In the data rows, 128 means zero.
Some points, each followed by its number:
vec![064, 101, 176, 114, 137, 121, 082, 061, 100, 079, 139, 129, 110, 167, 150, 094, 140, 115, 122, 110, 097, 144, 132,
     146, 118, 111, 140, 157, 141, 188, 124, 106] 0
vec![121, 158, 146, 142, 182, 113, 103, 169, 184, 059, 106, 134, 081, 145, 166, 088, 089, 159, 147, 171, 090, 138, 077,
     147, 122, 193, 150, 010, 158, 066, 027, 094] 1
vec![092, 155, 049, 130, 180, 096, 150, 128, 128, 176, 127, 096, 104, 164, 177, 158, 108, 125, 111, 170, 102, 125, 155,
     111, 154, 100, 100, 191, 111, 087, 146, 107] 2
vec![160, 150, 164, 148, 202, 106, 170, 102, 180, 092, 115, 162, 113, 092, 101, 206, 099, 143, 133, 096, 138, 166, 138,
     165, 131, 135, 193, 166, 060, 099, 103, 091] 3
vec![131, 153, 148, 145, 109, 138, 154, 054, 121, 147, 204, 168, 121, 122, 133, 142, 176, 098, 210, 140, 162, 160, 130,
     097, 125, 174, 084, 233, 161, 111, 181, 168] 4
vec![047, 110, 088, 075, 164, 189, 151, 109, 093, 096, 125, 122, 164, 106, 055, 183, 053, 162, 178, 119, 063, 041, 129,
     149, 172, 092, 161, 202, 099, 071, 119, 143] 5
vec![169, 159, 112, 135, 128, 167, 098, 142, 124, 126, 125, 122, 088, 122, 112, 110, 112, 116, 171, 139, 128, 148, 112,
     117, 142, 191, 092, 097, 124, 111, 119, 144] 6
vec![112, 118, 076, 117, 177, 221, 135, 174, 063, 125, 144, 205, 192, 071, 063, 155, 114, 244, 207, 065, 142, 097, 079,
     201, 187, 157, 110, 170, 147, 097, 040, 157] 7
vec![069, 124, 106, 109, 195, 128, 149, 094, 111, 057, 151, 168, 133, 114, 142, 108, 144, 135, 161, 121, 100, 132, 127,
     099, 121, 090, 165, 126, 161, 094, 068, 111] 8
vec![101, 087, 045, 151, 161, 180, 142, 150, 156, 104, 057, 104, 188, 073, 089, 198, 049, 158, 111, 095, 090, 071, 159,
     098, 112, 092, 166, 162, 044, 133, 112, 097] 9
vec![132, 111, 159, 138, 134, 105, 179, 100, 151, 141, 121, 137, 155, 128, 170, 149, 092, 126, 109, 173, 118, 126, 109,
     107, 111, 106, 131, 183, 108, 107, 141, 131] 10
vec![135, 148, 078, 096, 120, 083, 093, 110, 148, 172, 139, 102, 112, 173, 088, 141, 092, 072, 128, 160, 153, 125, 125,
     165, 183, 134, 109, 110, 077, 130, 127, 196] 11
vec![121, 139, 040, 100, 078, 128, 161, 147, 097, 130, 079, 121, 159, 179, 154, 141, 151, 135, 127, 133, 113, 139, 179,
     094, 073, 081, 095, 134, 188, 138, 143, 166] 12
vec![184, 064, 149, 118, 123, 124, 128, 122, 075, 124, 142, 209, 159, 108, 061, 158, 116, 176, 133, 086, 175, 116, 116,
     132, 131, 096, 156, 208, 117, 150, 162, 141] 13
vec![092, 135, 176, 133, 107, 150, 076, 118, 119, 108, 199, 076, 125, 105, 132, 089, 173, 045, 080, 144, 116, 133, 099,
     143, 131, 173, 104, 106, 123, 171, 139, 108] 14
vec![062, 093, 172, 157, 169, 127, 152, 088, 170, 125, 111, 113, 180, 139, 137, 101, 123, 055, 015, 121, 098, 120, 118,
     164, 092, 115, 104, 115, 093, 140, 091, 089] 15
vec![122, 189, 149, 124, 153, 146, 130, 204, 122, 132, 069, 034, 146, 082, 202, 044, 102, 150, 057, 121, 112, 138, 073,
     186, 138, 129, 128, 041, 092, 088, 018, 093] 16
vec![102, 056, 085, 157, 084, 153, 145, 141, 126, 171, 196, 197, 208, 089, 111, 102, 164, 186, 157, 094, 098, 085, 090,
     107, 089, 143, 069, 089, 236, 126, 143, 128] 17
vec![113, 126, 121, 115, 105, 116, 151, 107, 139, 154, 146, 118, 137, 125, 108, 126, 120, 096, 141, 148, 114, 108, 116,
     104, 132, 111, 122, 148, 122, 118, 127, 135] 18
vec![122, 105, 087, 151, 095, 127, 073, 147, 147, 189, 119, 118, 147, 147, 158, 159, 112, 209, 177, 122, 122, 136, 128,
     138, 139, 129, 076, 140, 176, 178, 160, 140] 19
vec![124, 105, 135, 080, 101, 129, 130, 076, 073, 132, 127, 130, 105, 151, 133, 109, 103, 109, 142, 125, 100, 110, 165,
     077, 124, 038, 131, 187, 098, 143, 190, 116] 20
vec![137, 082, 140, 156, 152, 105, 118, 118, 191, 210, 127, 140, 167, 113, 070, 107, 047, 135, 130, 135, 050, 082, 057,
     162, 160, 173, 099, 121, 128, 102, 093, 125] 21
vec![133, 089, 103, 085, 100, 149, 133, 081, 087, 075, 124, 132, 121, 149, 080, 116, 118, 076, 139, 141, 117, 111, 131,
     073, 081, 089, 105, 057, 154, 143, 143, 181] 22
vec![141, 136, 130, 129, 128, 095, 122, 109, 125, 163, 140, 117, 090, 172, 142, 108, 158, 084, 099, 136, 197, 144, 126,
     144, 129, 139, 105, 149, 110, 133, 118, 126] 23
vec![102, 111, 211, 133, 148, 098, 146, 109, 161, 152, 128, 156, 141, 153, 134, 094, 151, 128, 097, 112, 085, 157, 124,
     147, 120, 125, 120, 130, 140, 147, 119, 096] 24
vec![159, 118, 133, 092, 108, 087, 130, 076, 105, 183, 111, 117, 137, 125, 103, 083, 078, 081, 086, 106, 123, 111, 138,
     156, 135, 032, 115, 123, 068, 148, 172, 155] 25
vec![125, 136, 143, 126, 181, 119, 080, 200, 159, 113, 069, 098, 090, 129, 150, 147, 100, 146, 074, 131, 088, 132, 154,
     126, 152, 134, 165, 085, 098, 151, 114, 071] 26
vec![123, 130, 067, 130, 124, 106, 215, 103, 151, 095, 069, 140, 187, 109, 151, 119, 132, 105, 123, 154, 183, 124, 135,
     118, 055, 080, 114, 050, 123, 066, 048, 184] 27
vec![195, 104, 079, 162, 113, 094, 102, 191, 159, 206, 087, 099, 132, 129, 141, 110, 097, 166, 130, 093, 131, 146, 120,
     141, 120, 156, 149, 169, 120, 113, 079, 077] 28
vec![111, 140, 084, 121, 129, 090, 137, 120, 132, 122, 102, 156, 167, 114, 143, 077, 170, 131, 137, 093, 150, 139, 176,
     129, 109, 070, 184, 163, 145, 138, 081, 129] 29
vec![072, 132, 107, 125, 142, 089, 103, 139, 180, 126, 121, 125, 157, 123, 127, 135, 098, 189, 160, 099, 104, 105, 124,
     176, 154, 122, 181, 124, 137, 131, 081, 110] 30
vec![107, 124, 157, 109, 192, 109, 150, 072, 065, 103, 187, 186, 110, 159, 144, 099, 199, 104, 103, 104, 159, 169, 136,
     157, 146, 096, 103, 185, 144, 123, 105, 116] 31
vec![172, 152, 116, 126, 091, 123, 144, 122, 141, 136, 113, 182, 108, 119, 151, 150, 163, 141, 163, 104, 165, 174, 187,
     106, 077, 097, 116, 132, 162, 136, 190, 145] 32
vec![137, 136, 137, 127, 125, 093, 124, 094, 116, 151, 144, 118, 106, 166, 138, 112, 148, 069, 103, 144, 185, 148, 127,
     135, 133, 134, 113, 144, 116, 141, 111, 130] 33
vec![122, 150, 128, 155, 086, 194, 072, 136, 141, 124, 135, 123, 122, 135, 139, 140, 172, 125, 149, 117, 169, 146, 139,
     171, 092, 183, 040, 082, 155, 160, 167, 154] 34
vec![094, 144, 077, 131, 127, 084, 105, 179, 124, 174, 153, 082, 147, 154, 183, 129, 118, 174, 106, 145, 106, 106, 133,
     165, 209, 105, 168, 210, 147, 136, 131, 122] 35
vec![152, 173, 147, 116, 134, 070, 119, 134, 118, 110, 122, 089, 123, 115, 214, 060, 191, 108, 079, 129, 182, 219, 124,
     173, 117, 082, 146, 059, 156, 155, 054, 150] 36
vec![113, 151, 069, 096, 134, 108, 093, 156, 107, 165, 140, 093, 140, 114, 109, 095, 138, 146, 154, 146, 161, 098, 113,
     173, 181, 108, 130, 117, 142, 108, 077, 164] 37
vec![122, 145, 102, 130, 131, 117, 150, 161, 117, 096, 129, 089, 131, 132, 118, 159, 131, 126, 119, 133, 144, 113, 117,
     125, 150, 143, 153, 097, 125, 110, 101, 128] 38
vec![106, 118, 124, 093, 136, 117, 202, 126, 080, 126, 144, 122, 143, 151, 127, 119, 143, 083, 114, 181, 090, 116, 105,
     097, 135, 124, 106, 125, 160, 093, 125, 171] 39
vec![148, 134, 141, 129, 113, 119, 151, 109, 156, 120, 131, 098, 087, 150, 128, 216, 074, 130, 157, 188, 136, 123, 136,
     080, 141, 143, 133, 154, 100, 127, 195, 154] 40
vec![158, 067, 098, 130, 131, 116, 061, 135, 147, 112, 096, 140, 121, 139, 113, 076, 080, 140, 116, 125, 107, 103, 124,
     131, 091, 113, 147, 084, 135, 127, 097, 110] 41
vec![086, 113, 128, 123, 114, 063, 134, 125, 192, 165, 122, 146, 181, 128, 108, 103, 153, 135, 120, 109, 132, 115, 146,
     173, 125, 104, 157, 077, 146, 137, 088, 121] 42
vec![139, 113, 187, 105, 086, 156, 112, 095, 076, 173, 163, 160, 148, 112, 113, 082, 114, 183, 164, 072, 137, 131, 092,
     179, 153, 109, 108, 168, 123, 158, 164, 134] 43
vec![148, 137, 113, 124, 119, 174, 153, 153, 115, 136, 117, 163, 124, 119, 118, 186, 121, 171, 173, 121, 145, 120, 151,
     102, 141, 149, 140, 143, 128, 108, 171, 143] 44
vec![219, 106, 148, 141, 079, 160, 085, 212, 128, 146, 123, 170, 128, 071, 127, 114, 095, 239, 194, 119, 105, 143, 079,
     114, 128, 164, 147, 083, 197, 146, 142, 136] 45
vec![171, 153, 141, 092, 101, 109, 094, 069, 125, 069, 117, 169, 081, 107, 141, 093, 137, 129, 178, 098, 141, 143, 160,
     128, 071, 068, 175, 114, 141, 116, 130, 138] 46
vec![112, 112, 092, 131, 162, 148, 116, 152, 122, 101, 119, 095, 125, 118, 108, 167, 106, 119, 107, 171, 112, 102, 124,
     090, 149, 148, 145, 135, 113, 132, 120, 117] 47
vec![176, 171, 127, 173, 138, 120, 178, 142, 158, 138, 137, 133, 079, 176, 157, 185, 156, 096, 112, 163, 183, 181, 112,
     110, 105, 208, 085, 136, 134, 081, 141, 146] 48
vec![107, 065, 151, 147, 079, 114, 113, 124, 194, 164, 148, 160, 199, 097, 051, 132, 131, 129, 134, 103, 103, 103, 134,
     102, 103, 146, 144, 084, 136, 177, 158, 123] 49
vec![183, 186, 175, 083, 107, 123, 105, 097, 087, 115, 134, 140, 060, 148, 131, 139, 094, 149, 168, 158, 153, 140, 121,
     129, 170, 112, 120, 108, 113, 148, 175, 190] 50
vec![157, 114, 118, 162, 106, 104, 100, 134, 160, 131, 164, 165, 141, 164, 092, 184, 189, 120, 130, 107, 217, 181, 144,
     161, 139, 171, 120, 128, 151, 158, 132, 163] 51
vec![151, 084, 133, 166, 119, 110, 090, 099, 174, 156, 183, 131, 154, 127, 089, 168, 115, 129, 144, 156, 175, 150, 062,
     154, 156, 198, 070, 084, 119, 155, 093, 169] 52
vec![102, 146, 093, 132, 121, 136, 138, 067, 156, 112, 133, 158, 090, 154, 166, 146, 140, 138, 193, 111, 158, 141, 163,
     122, 069, 125, 121, 160, 150, 089, 118, 098] 53
vec![143, 146, 117, 173, 137, 205, 126, 170, 106, 141, 116, 133, 149, 095, 180, 100, 159, 170, 126, 102, 153, 158, 100,
     174, 100, 180, 041, 107, 171, 119, 109, 133] 54
vec![137, 124, 115, 153, 093, 123, 148, 161, 155, 141, 128, 159, 164, 113, 116, 133, 150, 205, 176, 097, 172, 122, 111,
     158, 132, 173, 157, 100, 175, 120, 078, 145] 55
vec![116, 123, 095, 126, 175, 194, 136, 161, 086, 115, 148, 185, 169, 081, 079, 157, 120, 221, 186, 080, 149, 102, 085,
     188, 171, 145, 130, 165, 150, 107, 066, 156] 56
vec![121, 155, 118, 153, 081, 215, 075, 137, 143, 131, 128, 116, 122, 130, 149, 160, 185, 123, 155, 115, 178, 170, 141,
     192, 096, 199, 015, 060, 176, 179, 179, 174] 57
vec![119, 088, 158, 108, 128, 144, 157, 120, 088, 133, 135, 123, 179, 081, 086, 106, 103, 114, 092, 132, 072, 080, 106,
     102, 146, 099, 127, 135, 101, 133, 144, 124] 58
vec![122, 135, 119, 118, 143, 103, 139, 182, 113, 131, 121, 117, 115, 143, 147, 103, 148, 168, 127, 148, 124, 136, 114,
     115, 163, 140, 153, 086, 174, 120, 075, 130] 59
vec![148, 143, 181, 119, 128, 136, 108, 151, 141, 078, 138, 094, 124, 093, 106, 165, 107, 099, 103, 183, 111, 145, 072,
     107, 162, 167, 149, 068, 089, 129, 123, 149] 60
vec![094, 120, 222, 126, 097, 100, 142, 160, 125, 182, 132, 082, 168, 147, 183, 106, 122, 146, 071, 170, 078, 130, 111,
     107, 167, 123, 141, 098, 123, 180, 180, 131] 61
vec![121, 138, 109, 144, 121, 124, 123, 145, 191, 135, 066, 093, 126, 104, 164, 171, 089, 150, 123, 158, 103, 125, 144,
     127, 100, 128, 143, 121, 118, 132, 144, 123] 62
vec![138, 136, 169, 060, 102, 151, 132, 108, 026, 107, 163, 135, 111, 126, 121, 116, 102, 129, 118, 130, 083, 113, 124,
     124, 172, 063, 142, 160, 126, 160, 224, 191] 63
vec![096, 142, 092, 133, 119, 136, 138, 089, 145, 106, 119, 164, 090, 148, 171, 141, 160, 152, 197, 099, 160, 146, 164,
     123, 062, 110, 125, 177, 155, 095, 128, 097] 64
vec![179, 166, 088, 116, 142, 125, 116, 120, 124, 109, 129, 120, 098, 093, 115, 176, 102, 145, 151, 102, 149, 145, 153,
     148, 162, 113, 166, 131, 099, 131, 141, 150] 65
vec![136, 138, 132, 152, 120, 163, 132, 143, 126, 129, 177, 150, 089, 179, 186, 116, 160, 110, 140, 181, 078, 149, 123,
     087, 114, 202, 068, 185, 183, 091, 181, 132] 66
vec![152, 095, 054, 107, 079, 116, 195, 129, 096, 139, 097, 133, 164, 124, 105, 100, 101, 125, 140, 137, 154, 084, 114,
     093, 098, 098, 143, 116, 165, 082, 092, 178] 67
vec![132, 161, 123, 132, 092, 156, 095, 090, 105, 108, 145, 077, 085, 157, 145, 094, 124, 063, 138, 125, 141, 118, 115,
     137, 099, 147, 100, 120, 113, 132, 158, 137] 68
vec![182, 117, 159, 113, 091, 158, 051, 167, 109, 116, 131, 100, 112, 089, 112, 111, 106, 141, 122, 113, 088, 136, 113,
     111, 142, 122, 155, 149, 103, 184, 189, 101] 69
vec![096, 104, 119, 133, 093, 100, 118, 105, 154, 135, 151, 139, 143, 136, 107, 120, 166, 110, 153, 119, 149, 136, 142,
     121, 108, 118, 111, 094, 156, 154, 127, 136] 70
vec![153, 114, 185, 128, 143, 084, 121, 107, 158, 139, 133, 150, 112, 088, 101, 056, 084, 107, 129, 150, 099, 118, 100,
     127, 132, 118, 156, 058, 117, 102, 086, 111] 71
vec![191, 133, 212, 153, 164, 162, 066, 133, 147, 119, 135, 142, 045, 107, 119, 113, 122, 116, 140, 120, 071, 167, 125,
     103, 129, 179, 128, 153, 097, 126, 153, 053] 72
vec![126, 146, 156, 163, 092, 153, 125, 094, 148, 159, 167, 128, 129, 125, 131, 109, 125, 116, 146, 098, 114, 105, 113,
     145, 126, 173, 099, 125, 128, 122, 176, 115] 73
vec![164, 090, 124, 153, 107, 111, 086, 094, 200, 153, 127, 203, 125, 139, 048, 164, 078, 151, 183, 081, 135, 096, 154,
     156, 111, 155, 134, 154, 128, 149, 181, 133] 74
vec![080, 122, 154, 119, 211, 135, 094, 152, 176, 094, 091, 158, 105, 121, 094, 177, 068, 208, 173, 130, 061, 110, 138,
     126, 161, 142, 153, 029, 135, 130, 089, 111] 75
vec![077, 135, 077, 087, 127, 087, 103, 074, 118, 126, 108, 070, 106, 194, 153, 065, 129, 063, 100, 142, 163, 118, 151,
     169, 115, 079, 116, 113, 117, 136, 075, 148] 76
vec![145, 135, 115, 111, 138, 090, 162, 065, 115, 127, 132, 202, 091, 172, 137, 070, 160, 103, 160, 088, 170, 151, 150,
     167, 083, 084, 118, 175, 165, 071, 078, 142] 77
vec![098, 158, 139, 087, 180, 099, 129, 101, 145, 090, 150, 126, 094, 152, 111, 180, 114, 104, 130, 164, 120, 135, 132,
     148, 171, 114, 133, 108, 120, 131, 124, 169] 78
vec![126, 149, 145, 143, 107, 151, 146, 068, 119, 143, 182, 157, 127, 117, 129, 124, 156, 124, 188, 137, 155, 132, 134,
     112, 130, 166, 108, 193, 153, 122, 167, 146] 79
New points follow, each followed by the numbers of its three nearest points above by angle, nearest first.
vec![142, 114, 116, 140, 135, 158, 113, 148, 100, 100, 143, 116, 118, 107, 101, 113, 128, 083, 102, 162, 128, 085, 119,
     075, 138, 155, 142, 121, 132, 123, 126, 116] 47 60 14
vec![107, 155, 058, 092, 134, 112, 089, 158, 100, 173, 133, 092, 133, 102, 118, 109, 120, 156, 157, 145, 168, 103, 114,
     178, 194, 101, 132, 127, 134, 115, 072, 169] 37 35 11
vec![124, 094, 162, 096, 129, 146, 149, 125, 082, 130, 128, 133, 168, 091, 092, 101, 106, 114, 097, 129, 086, 093, 108,
     097, 141, 090, 132, 137, 094, 134, 146, 115] 58 63 20
vec![163, 135, 194, 148, 156, 169, 079, 124, 138, 116, 138, 137, 069, 110, 124, 111, 120, 113, 135, 128, 095, 162, 119,
     113, 118, 168, 121, 138, 101, 128, 143, 070] 72 69 6
vec![117, 142, 107, 118, 137, 108, 159, 164, 112, 106, 136, 090, 127, 122, 115, 148, 132, 123, 114, 131, 133, 112, 111,
     123, 164, 140, 169, 095, 130, 102, 108, 131] 38 59 47
vec![132, 119, 145, 125, 170, 104, 066, 182, 160, 122, 081, 096, 082, 130, 132, 152, 092, 154, 087, 137, 092, 137, 145,
     121, 151, 130, 164, 077, 103, 158, 121, 080] 26 75 62
vec![144, 134, 109, 128, 123, 170, 151, 156, 116, 134, 111, 159, 110, 108, 112, 201, 121, 191, 193, 114, 138, 120, 157,
     092, 123, 149, 130, 151, 123, 102, 184, 139] 44 40 32
vec![076, 145, 090, 126, 138, 073, 092, 177, 126, 183, 154, 079, 135, 175, 184, 120, 129, 180, 101, 149, 108, 105, 131,
     161, 209, 112, 164, 218, 138, 150, 139, 114] 35 2 30
vec![133, 169, 197, 112, 134, 146, 129, 117, 142, 122, 118, 143, 097, 141, 134, 164, 103, 183, 157, 130, 160, 139, 116,
     169, 158, 138, 125, 091, 113, 134, 135, 171] 50 78 75
vec![164, 176, 177, 089, 102, 137, 112, 093, 093, 132, 125, 128, 073, 142, 130, 125, 091, 147, 162, 153, 147, 132, 130,
     129, 161, 104, 118, 110, 110, 147, 172, 162] 50 63 40
vec![120, 062, 139, 152, 089, 105, 115, 125, 185, 141, 137, 149, 181, 111, 062, 136, 131, 117, 127, 103, 120, 102, 142,
     105, 108, 125, 144, 072, 115, 181, 160, 120] 49 70 74
vec![111, 154, 096, 139, 158, 122, 175, 168, 118, 080, 123, 073, 130, 129, 124, 173, 135, 137, 108, 140, 120, 094, 121,
     104, 164, 153, 184, 094, 129, 089, 094, 119] 38 47 59
vec![085, 094, 157, 115, 139, 130, 085, 082, 118, 090, 145, 144, 116, 173, 137, 102, 125, 127, 137, 111, 094, 140, 132,
     145, 122, 120, 130, 149, 149, 166, 122, 101] 0 24 31
vec![147, 142, 114, 136, 125, 187, 168, 146, 113, 131, 113, 170, 106, 119, 111, 206, 132, 182, 195, 111, 142, 111, 161,
     074, 130, 150, 120, 146, 137, 104, 207, 142] 44 32 40
vec![192, 160, 112, 147, 143, 173, 072, 144, 123, 118, 115, 119, 082, 113, 098, 110, 109, 118, 194, 144, 140, 151, 099,
     127, 138, 205, 078, 088, 128, 113, 124, 154] 6 34 57
vec![124, 155, 114, 148, 129, 135, 106, 141, 210, 135, 065, 076, 139, 098, 169, 190, 078, 150, 121, 164, 106, 123, 141,
     131, 103, 130, 138, 128, 106, 146, 139, 117] 62 26 9
vec![174, 066, 149, 119, 125, 137, 124, 119, 087, 118, 148, 194, 158, 100, 078, 160, 127, 182, 140, 078, 170, 128, 120,
     141, 133, 093, 154, 201, 114, 151, 159, 142] 13 43 56
vec![097, 070, 107, 162, 166, 093, 098, 095, 169, 105, 174, 115, 139, 156, 073, 112, 151, 060, 112, 122, 154, 136, 072,
     152, 136, 180, 108, 124, 124, 129, 033, 113] 52 15 33
vec![118, 132, 160, 134, 134, 177, 172, 124, 118, 134, 109, 131, 146, 099, 157, 127, 086, 152, 110, 148, 109, 097, 106,
     150, 112, 128, 113, 182, 085, 091, 143, 130] 10 5 58
vec![139, 166, 123, 124, 084, 169, 096, 101, 104, 106, 153, 077, 079, 155, 151, 096, 129, 066, 127, 130, 147, 119, 123,
     138, 114, 155, 096, 122, 115, 128, 163, 132] 68 14 34
vec![145, 140, 116, 133, 115, 174, 169, 149, 121, 132, 117, 174, 121, 108, 116, 189, 113, 178, 195, 130, 137, 124, 148,
     090, 136, 139, 129, 147, 130, 099, 186, 148] 44 40 32
vec![110, 151, 177, 140, 146, 107, 146, 099, 151, 122, 143, 149, 138, 129, 140, 135, 177, 116, 098, 108, 176, 173, 121,
     194, 119, 117, 103, 066, 110, 130, 103, 144] 36 24 51
vec![113, 128, 127, 140, 115, 155, 162, 143, 166, 144, 111, 147, 126, 149, 187, 171, 121, 161, 132, 175, 072, 123, 156,
     086, 091, 159, 107, 161, 176, 113, 210, 150] 66 40 62
vec![123, 137, 127, 157, 130, 171, 124, 150, 126, 126, 199, 165, 072, 177, 194, 113, 180, 112, 141, 187, 091, 150, 120,
     069, 108, 203, 045, 200, 202, 079, 197, 133] 66 4 79
vec![079, 106, 162, 121, 124, 125, 094, 079, 117, 098, 150, 135, 111, 173, 151, 092, 129, 126, 126, 116, 099, 134, 128,
     139, 125, 102, 127, 160, 153, 179, 132, 107] 0 24 31
vec![087, 131, 114, 123, 134, 090, 099, 127, 175, 122, 139, 121, 165, 120, 115, 129, 096, 191, 160, 092, 102, 108, 120,
     172, 152, 112, 183, 121, 144, 137, 087, 105] 30 42 75
vec![115, 139, 095, 113, 119, 090, 149, 127, 127, 127, 112, 149, 165, 125, 137, 088, 167, 126, 121, 103, 151, 133, 167,
     129, 115, 070, 178, 168, 148, 134, 092, 124] 29 77 42
vec![103, 126, 090, 108, 128, 084, 141, 115, 114, 127, 102, 169, 158, 113, 130, 068, 164, 132, 138, 089, 152, 132, 178,
     122, 123, 077, 186, 179, 159, 129, 079, 117] 29 77 8
vec![204, 164, 123, 128, 112, 164, 093, 110, 122, 142, 121, 167, 097, 103, 047, 098, 109, 107, 200, 086, 179, 134, 095,
     193, 131, 170, 094, 108, 076, 095, 122, 192] 6 74 50
vec![164, 148, 154, 099, 090, 112, 129, 068, 142, 101, 114, 171, 084, 113, 135, 080, 128, 119, 179, 102, 137, 139, 157,
     127, 077, 085, 169, 116, 143, 099, 128, 133] 46 77 32
vec![147, 095, 074, 114, 080, 120, 184, 131, 082, 141, 105, 129, 162, 132, 102, 092, 114, 129, 142, 128, 144, 095, 110,
     096, 096, 096, 139, 127, 153, 082, 103, 158] 67 27 12
vec![102, 131, 106, 128, 138, 100, 102, 134, 170, 130, 120, 126, 145, 122, 130, 133, 106, 182, 154, 104, 108, 113, 123,
     166, 156, 132, 168, 122, 148, 135, 097, 114] 30 75 42
vec![083, 058, 091, 153, 098, 141, 150, 138, 120, 163, 187, 177, 205, 100, 123, 109, 157, 173, 151, 109, 111, 092, 101,
     116, 098, 131, 086, 103, 217, 140, 136, 128] 17 49 70
vec![111, 125, 172, 116, 139, 117, 149, 149, 105, 164, 155, 164, 144, 114, 123, 107, 151, 177, 143, 106, 111, 114, 120,
     135, 174, 122, 155, 167, 153, 121, 142, 115] 43 56 13
vec![116, 145, 100, 129, 140, 120, 150, 157, 125, 102, 129, 091, 132, 120, 120, 153, 128, 136, 114, 136, 129, 113, 126,
     116, 150, 148, 158, 093, 129, 109, 110, 130] 38 47 59
vec![207, 115, 073, 168, 118, 104, 092, 205, 157, 207, 090, 100, 121, 117, 134, 109, 097, 155, 137, 098, 132, 148, 109,
     146, 123, 163, 147, 161, 126, 107, 074, 081] 28 45 41
vec![156, 120, 082, 104, 150, 090, 088, 163, 123, 113, 118, 131, 107, 139, 075, 181, 137, 149, 132, 076, 188, 149, 166,
     163, 158, 087, 182, 105, 101, 162, 128, 122] 65 51 13
vec![149, 163, 121, 179, 123, 212, 133, 168, 107, 141, 113, 148, 152, 084, 186, 091, 166, 168, 116, 102, 160, 161, 092,
     182, 082, 190, 021, 101, 183, 124, 112, 141] 54 57 34
vec![177, 063, 155, 153, 120, 139, 108, 158, 110, 123, 144, 127, 097, 120, 116, 089, 164, 075, 109, 125, 106, 158, 139,
     020, 090, 160, 142, 127, 139, 137, 135, 039] 72 69 14
vec![114, 081, 085, 118, 150, 102, 083, 108, 158, 120, 137, 148, 113, 142, 062, 186, 123, 116, 157, 129, 146, 103, 168,
     092, 138, 114, 149, 131, 120, 149, 134, 123] 74 47 49
vec![089, 164, 039, 126, 188, 100, 144, 123, 141, 185, 130, 078, 096, 170, 195, 173, 113, 130, 118, 174, 108, 114, 153,
     118, 160, 099, 096, 201, 116, 085, 145, 093] 2 35 10
vec![074, 101, 140, 128, 106, 040, 147, 126, 197, 183, 119, 142, 192, 128, 094, 103, 160, 129, 109, 103, 134, 113, 137,
     164, 126, 097, 163, 065, 161, 141, 074, 113] 42 70 49
vec![119, 142, 162, 118, 158, 134, 194, 119, 133, 123, 099, 152, 160, 100, 124, 152, 101, 162, 118, 123, 135, 141, 104,
     158, 121, 095, 101, 050, 097, 107, 080, 155] 27 16 75
vec![154, 087, 134, 170, 114, 114, 094, 118, 183, 171, 184, 122, 154, 118, 095, 171, 111, 142, 146, 159, 173, 141, 060,
     155, 149, 188, 070, 092, 116, 158, 104, 174] 52 51 21
vec![150, 178, 170, 178, 115, 195, 138, 119, 152, 143, 121, 131, 133, 073, 170, 154, 108, 155, 136, 135, 132, 128, 128,
     154, 112, 162, 097, 171, 096, 128, 216, 119] 73 79 44
vec![089, 100, 107, 136, 091, 098, 115, 106, 162, 140, 152, 128, 152, 139, 125, 128, 171, 121, 151, 110, 153, 130, 148,
     122, 091, 125, 117, 091, 165, 161, 130, 128] 70 42 49
vec![132, 125, 065, 109, 095, 120, 154, 136, 108, 133, 097, 140, 138, 163, 144, 131, 141, 138, 127, 135, 129, 134, 162,
     103, 088, 101, 103, 129, 181, 130, 146, 159] 12 67 32
vec![070, 109, 089, 072, 168, 185, 167, 127, 102, 101, 118, 122, 162, 113, 055, 182, 054, 170, 183, 116, 053, 045, 124,
     150, 172, 100, 164, 186, 097, 081, 128, 136] 5 9 7
vec![162, 154, 097, 121, 146, 123, 118, 126, 121, 103, 130, 119, 100, 102, 122, 169, 111, 131, 139, 122, 137, 135, 144,
     149, 149, 115, 157, 132, 101, 133, 137, 143] 65 3 78
vec![154, 068, 093, 126, 139, 112, 076, 142, 140, 120, 101, 138, 116, 137, 112, 073, 092, 130, 119, 120, 108, 098, 121,
     125, 100, 117, 137, 092, 142, 121, 093, 109] 41 71 1
vec![158, 110, 146, 083, 103, 071, 118, 071, 116, 201, 113, 118, 151, 135, 112, 080, 067, 079, 090, 097, 125, 106, 133,
     172, 131, 039, 115, 128, 071, 152, 160, 145] 25 20 11
vec![130, 116, 119, 109, 114, 111, 136, 128, 118, 103, 130, 115, 141, 112, 115, 123, 124, 115, 125, 149, 120, 128, 140,
     081, 129, 100, 167, 107, 124, 146, 128, 146] 22 67 58
vec![121, 121, 096, 160, 102, 145, 132, 165, 156, 143, 125, 160, 161, 120, 111, 148, 144, 207, 185, 094, 185, 118, 123,
     149, 126, 158, 142, 106, 193, 138, 087, 146] 55 56 7
vec![108, 140, 131, 089, 135, 123, 216, 126, 074, 129, 152, 130, 143, 157, 131, 119, 142, 083, 111, 187, 088, 125, 106,
     088, 126, 122, 097, 120, 169, 076, 123, 179] 39 18 67
vec![154, 118, 151, 096, 104, 083, 126, 074, 120, 190, 114, 117, 130, 132, 109, 085, 084, 085, 099, 105, 125, 113, 128,
     164, 138, 044, 124, 145, 064, 138, 178, 134] 25 20 63
vec![119, 135, 154, 125, 161, 136, 128, 140, 106, 111, 136, 127, 102, 127, 125, 111, 146, 089, 100, 127, 094, 118, 142,
     101, 142, 142, 148, 147, 113, 105, 126, 085] 72 26 14
vec![173, 142, 166, 164, 195, 108, 164, 115, 179, 095, 113, 174, 120, 092, 107, 191, 103, 144, 131, 093, 121, 155, 122,
     161, 132, 145, 199, 173, 067, 102, 113, 090] 3 65 72
vec![111, 133, 133, 146, 110, 168, 128, 144, 127, 137, 179, 157, 096, 187, 181, 103, 173, 110, 145, 195, 075, 140, 129,
     070, 128, 194, 067, 187, 191, 092, 193, 131] 66 4 79
